Each named move below is a turn or a mirror, shown by a few rows before and after it. Which moves, in which order, take the first row of each later pair to the second? The first pair is answered.
E (before -> after):
.16, -.31, -.17, .01, -.24, -.05, .13, .07, .15, .09, .12, .11, .00 -> .19, .00, .14, -.09, -.11, .25, -.09, .01, .23, -.17, .22, -.04, -.08
-.11, .40, .11, .13, .00, .29, -.16, .02, .01, .01, -.06, -.29, -.26 -> -.14, -.04, -.30, .26, -.17, -.10, .15, .10, -.12, .35, -.18, -.09, -.17
.26, -.12, .15, -.05, .01, -.10, .05, .01, -.18, .28, .36, -.07, -.23 -> .26, -.04, .20, -.08, .05, -.04, .00, .01, -.16, .23, .38, -.11, -.26
-.20, .26, .11, -.02, .21, .01, -.24, -.02, -.14, -.20, .15, -.05, -.08 -> -.23, -.11, -.24, .08, .09, -.33, -.02, .05, -.26, .08, .06, .11, -.01
J (before -> after):
-.11, .16, -.01, -.09, .07, -.12, .05, -.21, .12, -.24, .01, .09, .01 -> .01, .16, .09, -.16, .04, -.03, .03, -.20, .19, -.22, .03, .09, -.05
-.19, -.05, -.21, .17, .01, -.09, -.07, .03, -.30, .20, .08, -.12, -.13 -> -.03, .02, .05, .02, .03, .11, -.14, .04, -.26, .18, .24, -.17, -.24
-.07, .21, .21, -.07, .09, -.07, -.19, -.03, .00, -.21, .04, .35, -.10 -> .10, .08, .26, -.13, .01, -.03, -.07, .02, .15, -.11, -.01, .38, -.10
P (before -> after):
-.11, .15, -.07, -.04, .12, -.12, -.26, -.12, .23, -.21, .01, .11, .14 -> -.09, .20, -.03, .01, .08, .00, -.26, -.06, .30, -.23, -.08, .05, .10
-.04, .07, -.08, .34, -.06, .12, -.02, .15, -.22, .18, .05, -.24, -.31 -> -.12, -.04, -.17, .25, .01, -.15, -.01, .00, -.38, .19, .20, -.10, -.20
-.27, -.15, -.21, .02, .39, -.28, -.06, -.07, -.02, .05, .11, -.05, -.10 -> -.19, -.08, -.25, .21, .22, -.02, .03, .13, .28, .04, -.28, -.16, -.14
.19, -.17, -.24, .06, -.03, .11, .14, .22, .21, .00, -.04, .26, .38 -> .28, .02, .12, .00, .02, .45, -.08, .26, .15, -.02, .21, .02, .10

(two moves a pair)
-.16, .02, -.22, .20, -.10, .02, .09, .10, .17, -.02, -.34, -.02, .08 -> -.19, .23, .19, -.06, .15, .12, -.20, -.10, -.10, -.17, .20, -.12, -.05 : E P
-.15, -.01, -.10, .03, .11, -.13, -.01, -.02, -.22, -.06, .13, .05, .03 -> .12, .00, .18, -.13, .07, .11, -.03, .01, -.01, -.06, .19, .02, -.06 : E J
-.19, -.07, -.26, .18, -.02, -.28, .02, .16, -.04, .26, -.15, .05, .18 -> -.32, .12, -.22, .22, .07, -.22, -.11, .11, -.08, .12, -.16, -.04, .17 : J P
-.06, .14, .03, .33, .03, .00, .00, -.01, -.03, -.09, -.20, -.18, -.03 -> -.14, .04, -.05, .25, .11, -.24, .02, -.12, -.16, -.07, -.10, -.05, .06 : P P
.02, .23, -.09, .17, -.03, .15, .07, .03, .41, -.27, -.42, .04, .14 -> -.30, .35, -.18, .26, .13, -.01, -.08, -.08, .05, -.37, -.23, -.05, .12 : E J
.19, -.26, -.03, -.16, -.09, -.19, .25, -.04, -.02, .22, -.11, .24, .06 -> -.12, .07, .12, -.18, .20, -.11, -.09, -.16, -.38, -.03, .23, .02, -.05 : J J
-.22, -.07, -.21, .22, .06, .01, .00, .05, .19, .01, -.26, .03, .08 -> -.03, .06, .22, .00, .13, .30, -.20, .03, .17, -.05, .07, -.11, -.12 : J J
-.27, -.31, .03, -.13, .01, .00, -.30, -.25, -.32, .13, .14, .06, .09 -> .06, -.34, .27, -.29, -.10, .20, -.23, -.20, -.06, .19, .12, .06, .00 : E J
-.31, .17, .12, .18, .14, .19, -.25, -.09, -.34, -.30, .40, -.37, -.05 -> .35, -.57, -.02, .08, -.31, .05, .29, .14, .02, .34, .19, -.03, -.07 : J E
-.12, .42, -.07, .16, .12, .17, .00, .08, -.12, -.02, .02, -.23, -.08 -> -.10, .30, -.04, .12, .10, .10, .00, .08, -.26, .11, .17, -.24, -.16 : E J
-.27, -.41, -.21, -.01, .01, -.16, .09, .18, -.12, -.02, .18, .17, .17 -> -.14, -.09, -.02, .11, -.11, .40, .02, .38, .21, -.14, -.10, -.11, -.02 : P E
.00, -.04, .13, -.03, -.26, .08, .14, .11, -.15, .29, .12, -.07, -.14 -> -.03, .18, .32, -.14, -.12, .17, -.01, .00, -.12, .07, .21, -.11, -.09 : P E
.04, .09, -.10, -.10, .13, .12, -.01, -.04, .08, -.16, .19, -.30, -.01 -> .09, -.08, -.32, -.03, .00, .00, .15, -.01, .24, -.07, -.03, -.17, .10 : J J
.00, .20, .04, .09, .01, .20, -.02, .14, -.04, .01, -.04, -.12, .00 -> .15, .03, .14, -.12, .05, .07, .00, .06, -.08, .07, .19, .01, .04 : P J
.04, .15, .14, -.27, -.06, .43, .00, .33, -.01, .22, .02, -.07, -.15 -> -.36, .11, -.36, .02, -.03, .06, .09, .28, -.18, .18, -.23, .02, .07 : J J
.03, -.07, .06, -.05, -.09, -.09, -.04, .02, -.04, .14, .11, .01, -.08 -> .06, -.04, .05, .01, -.15, .00, -.02, .10, .04, .12, .01, -.02, -.09 : P P
.04, -.19, .28, -.13, .16, -.11, .06, .02, -.17, -.10, -.01, -.21, -.06 -> .08, -.15, .20, -.01, .05, .03, .13, .13, .03, -.08, -.29, -.24, -.05 : P P
-.12, .19, .17, .09, -.05, .04, -.11, -.24, -.04, -.19, -.03, .01, .00 -> -.01, .13, .25, -.02, -.08, .06, -.08, -.25, .02, -.14, .02, .07, -.01 : P J
.09, -.03, .03, -.08, -.08, -.15, .05, .03, -.08, .01, .12, .15, -.07 -> .03, .11, .12, -.09, -.02, -.07, -.03, .00, -.05, -.10, .14, .09, -.09 : J E
.15, .10, .25, -.23, .04, .21, -.02, .01, -.01, .01, .19, .02, -.05 -> .14, .03, -.02, -.06, -.12, .14, .16, .10, .26, .03, -.22, .13, .13 : P P
-.09, .11, -.20, .13, -.05, .01, .08, .13, -.23, .19, -.20, -.04, -.02 -> .11, .16, .10, -.05, -.05, .23, .01, .15, -.16, .19, -.01, -.11, -.18 : J J
-.07, -.16, .02, .08, .07, -.06, -.33, .19, -.08, .05, .16, .11, -.08 -> -.03, -.10, .00, .17, -.02, .10, -.31, .31, .07, .05, -.04, .05, -.12 : P P
-.01, .24, .27, -.12, .12, .19, -.28, -.06, -.03, -.16, .21, -.18, -.06 -> -.01, .06, .18, -.26, .17, -.14, -.20, -.22, -.07, -.18, .28, .08, .13 : P J
.14, -.14, .09, -.15, -.06, -.13, -.06, -.19, -.20, -.01, .24, .16, -.07 -> .20, -.02, .22, -.21, -.04, .02, -.12, -.19, -.11, -.12, .21, .13, -.07 : J E
.10, -.03, .18, -.24, .03, .10, .09, .00, -.32, .26, .52, -.41, -.08 -> .02, -.32, -.35, -.02, -.17, -.25, .43, .08, -.11, .40, .02, -.15, .19 : E P
.14, -.11, -.01, -.05, -.24, -.18, .10, .02, .17, .20, -.26, .13, .03 -> -.14, .24, .02, .17, -.15, .06, -.11, .08, .03, .03, -.30, -.16, -.11 : J P
-.22, .05, -.07, .14, -.04, .07, .14, .05, .04, .14, -.15, .04, -.01 -> -.04, .03, .14, .02, -.07, .21, .12, .07, .05, .20, .00, -.01, -.13 : P J
-.02, -.11, -.11, .20, -.12, .11, .09, .15, .00, .20, -.04, -.11, -.19 -> -.03, -.05, .09, .09, .02, .12, -.04, .04, -.16, .14, .24, -.15, -.24 : P E
.15, -.05, .20, -.26, -.07, .27, .01, -.03, .17, .00, -.04, .01, .07 -> .03, -.20, -.03, -.27, -.04, -.08, .09, -.12, .06, .04, -.02, .17, .24 : P J
.04, -.20, -.27, .17, -.10, -.01, .17, .12, -.02, .39, -.15, .16, -.13 -> -.23, .09, -.31, .35, .01, .09, -.02, .11, -.17, .20, -.14, -.04, -.18 : J P
.19, .07, .27, .13, .08, .37, -.05, .22, -.18, .21, .03, -.07, -.32 -> .26, .09, .23, .14, .01, .43, .03, .25, .05, .15, -.19, -.02, -.26 : J E
-.14, .18, -.14, .13, .09, .14, -.09, .06, .11, -.19, -.25, -.05, .01 -> -.14, .12, .01, -.11, .24, -.03, -.20, -.12, -.14, -.21, .15, .05, .02 : J P
.03, -.25, -.25, .14, -.24, -.01, .20, .17, -.12, .27, -.17, -.05, -.22 -> .04, -.19, -.14, .12, -.24, .07, .14, .20, -.22, .28, -.03, -.14, -.34 : P J
-.13, .16, .14, -.01, .13, -.01, -.23, -.03, -.20, .00, .17, -.05, -.08 -> -.01, .00, .13, -.04, .05, -.07, -.14, .00, -.24, .17, .23, -.01, -.13 : E J
.00, .22, .37, -.02, .16, .11, -.24, -.15, -.44, .22, .18, -.37, -.12 -> .07, -.12, .16, .02, .03, -.12, -.04, -.09, -.51, .51, .19, -.24, -.12 : E J
.07, -.21, .14, .04, -.14, -.02, -.09, .10, -.43, .12, .30, -.04, -.30 -> .14, -.17, .00, .24, -.35, .19, .06, .31, -.08, .13, -.19, -.10, -.29 : P P
.19, -.24, .10, -.06, -.22, .05, .21, -.05, .17, .24, -.22, .14, .08 -> .24, -.24, .25, -.11, -.21, .12, .14, -.05, .00, .33, .00, .04, -.06 : P E
-.20, .06, .08, .09, -.01, -.02, -.25, .32, -.15, .05, .05, -.08, .00 -> .01, -.12, .09, .03, -.13, -.02, -.13, .36, -.06, .21, .02, -.01, -.03 : J E
-.20, .19, .27, .10, .01, .02, -.12, .07, .04, -.04, -.06, .00, .03 -> -.15, .07, .20, .16, -.10, .04, -.03, .18, .01, .12, -.10, -.05, -.07 : E P
.09, -.10, .03, .05, .15, -.06, -.12, -.06, -.24, .28, .48, -.01, -.06 -> .32, -.25, .07, .01, .01, .00, .01, .00, .01, .39, .35, .08, -.05 : E J
.05, -.09, .07, .00, -.12, -.02, -.04, .15, -.05, .06, .09, -.15, -.12 -> -.08, -.12, -.07, .08, -.11, -.13, -.04, .15, -.11, .05, .02, -.13, -.05 : J J
-.12, .13, -.09, .16, -.01, -.02, -.06, -.07, -.15, -.03, -.12, -.26, -.11 -> .20, -.01, .06, .04, -.16, .10, .05, .00, .10, .10, -.17, -.19, -.12 : J J
.41, -.08, -.21, .21, -.28, .13, .34, .44, .36, .19, -.15, -.09, -.03 -> -.25, .43, -.14, .35, .16, .11, -.16, .20, -.27, -.21, .27, -.40, -.10 : J J
.22, -.22, -.22, .02, -.28, -.28, .30, -.13, .31, .15, -.42, .09, .09 -> .22, -.13, -.16, .15, -.37, -.05, .28, .02, .30, .24, -.46, -.11, -.10 : P J
-.15, -.02, -.24, .23, -.07, -.14, .15, -.01, .06, .04, -.32, .06, .16 -> .11, .06, .09, .16, -.16, .29, .07, .15, .17, .13, -.23, -.16, -.10 : P J
.01, -.14, .08, -.10, -.13, .05, .00, .03, -.04, -.01, .03, .07, .25 -> -.06, -.02, .13, -.09, -.07, .09, -.07, .00, -.05, -.11, .05, .02, .26 : J E
.40, -.25, .08, -.12, .03, .08, -.09, .17, .02, -.02, .29, .08, -.22 -> .36, -.23, -.05, .08, -.09, .19, -.03, .31, .14, .03, .05, -.01, -.26 : J P
.32, .00, .19, -.07, -.11, .36, .02, .08, .11, .16, .05, -.09, -.07 -> -.08, -.17, -.34, .21, -.11, -.07, .14, .03, -.16, .23, -.12, .03, .13 : E J
-.25, .45, -.01, .21, .10, .23, -.21, .03, -.06, -.22, -.10, -.45, -.10 -> .16, -.27, -.28, .19, -.29, -.07, .28, .21, .09, .38, -.25, -.14, -.08 : J E
.11, .13, .34, -.02, .02, .34, -.11, .13, .04, .04, .11, -.20, -.16 -> .21, -.09, .34, -.16, .01, .12, -.03, .06, -.12, .18, .32, -.07, -.14 : J P
.07, -.42, -.25, .14, -.20, -.17, .12, .11, -.29, .52, .13, .03, -.16 -> -.04, -.17, .05, .04, -.01, .00, -.14, .04, -.49, .38, .46, -.15, -.31 : J J
-.19, -.12, -.08, .08, .03, -.23, -.06, -.01, .00, .13, .09, .15, .17 -> -.19, -.04, -.13, .15, -.01, -.12, -.04, .05, .17, .06, -.14, .12, .20 : J P
-.10, .14, .30, -.21, .25, -.10, -.09, -.06, -.12, .16, .33, .09, .02 -> .16, -.10, .17, -.20, .00, -.10, .20, .08, .26, .33, -.03, .27, .14 : J P
-.21, .01, .12, .04, .05, -.17, -.20, -.03, -.29, .10, .30, -.17, -.18 -> -.32, .15, .08, .10, .12, -.19, -.23, -.06, -.26, -.05, .20, -.17, -.10 : P J
.25, -.29, .15, -.18, .05, -.24, .09, -.10, .08, .00, .19, .29, .00 -> .21, -.28, .03, -.11, .03, -.26, .17, -.09, .20, -.05, -.01, .35, .10 : E J
.00, -.41, -.31, .18, -.25, -.24, .20, .17, -.14, .51, -.04, .07, .01 -> -.06, -.01, .24, -.02, .03, .09, -.23, .05, -.45, .26, .53, -.24, -.25 : J J
.24, -.27, -.12, .14, -.09, -.22, -.14, .06, -.14, .32, -.01, .07, -.27 -> .11, -.13, -.25, .33, -.10, -.13, -.16, .13, -.08, .23, -.24, -.02, -.26 : J P
-.41, .44, .01, .14, .30, .03, -.28, -.16, -.11, -.43, -.01, -.13, .12 -> .39, -.07, .09, -.06, -.17, .18, .19, .09, .59, -.01, -.38, .13, .13 : J J
-.18, .13, .14, -.25, .32, -.18, -.06, -.55, .17, -.12, -.17, .19, .16 -> -.03, .10, .17, -.22, .22, -.03, .02, -.44, .41, -.08, -.38, .18, .16 : J P
.01, .05, -.09, -.04, .10, -.16, -.03, -.09, .09, -.16, -.21, .15, .34 -> .03, .16, .17, -.18, .22, -.02, -.21, -.14, -.10, -.17, .15, .02, .17 : P P
-.24, .08, .20, .08, -.03, .01, -.12, .24, -.14, -.11, .14, -.34, -.24 -> -.12, -.02, .30, -.12, .04, -.16, -.13, .09, -.19, -.12, .35, -.18, -.16 : P J
.21, .38, .38, -.09, .15, .22, -.23, -.15, .20, -.13, .18, -.06, -.24 -> .01, .11, .04, -.17, .26, -.39, -.11, -.41, .04, -.17, .22, .31, .10 : P E
.26, -.12, .01, -.08, -.07, .00, .06, -.01, .05, .17, -.03, .07, -.02 -> .20, -.09, .07, -.16, .04, -.06, -.01, -.12, .00, .07, .08, .10, .05 : E P
-.09, -.20, -.29, .20, -.13, -.37, .09, .28, -.10, .18, .12, -.02, .10 -> -.04, -.03, .04, .08, -.05, -.10, -.11, .29, -.25, .14, .43, -.22, -.13 : P P
-.09, -.12, -.10, -.04, .06, -.23, .02, -.08, -.20, .07, .17, .12, .08 -> .03, .10, .16, .03, -.01, .22, -.08, .09, -.07, .06, .15, -.16, -.16 : P P
.06, -.28, .03, -.25, .03, .08, -.06, -.06, .13, -.01, -.01, .27, .21 -> .10, -.27, -.01, -.16, -.06, .20, -.01, .06, .21, .05, -.14, .22, .15 : P E
-.12, .14, .29, -.01, -.17, .07, -.09, .11, .26, -.15, -.22, -.14, .02 -> -.27, .12, .11, .10, -.17, -.07, -.06, .11, .19, -.17, -.31, -.12, .10 : J J
-.09, .08, -.13, .29, -.14, .18, -.22, .17, -.15, -.06, -.44, .04, -.04 -> -.12, -.14, -.14, .19, -.09, -.06, -.26, .09, -.50, .14, -.06, .10, -.10 : P E
-.10, -.10, -.21, .21, .00, -.03, -.10, .00, -.09, -.11, .15, .08, -.22 -> .11, -.06, .02, .08, -.05, .15, -.12, .03, .09, -.12, .20, .04, -.29 : E J
.29, -.02, .20, -.07, -.15, .19, -.03, .05, .10, .19, -.12, .00, -.14 -> .09, .24, .18, .01, -.05, .24, -.13, .00, .14, -.09, -.25, -.07, -.05 : J E
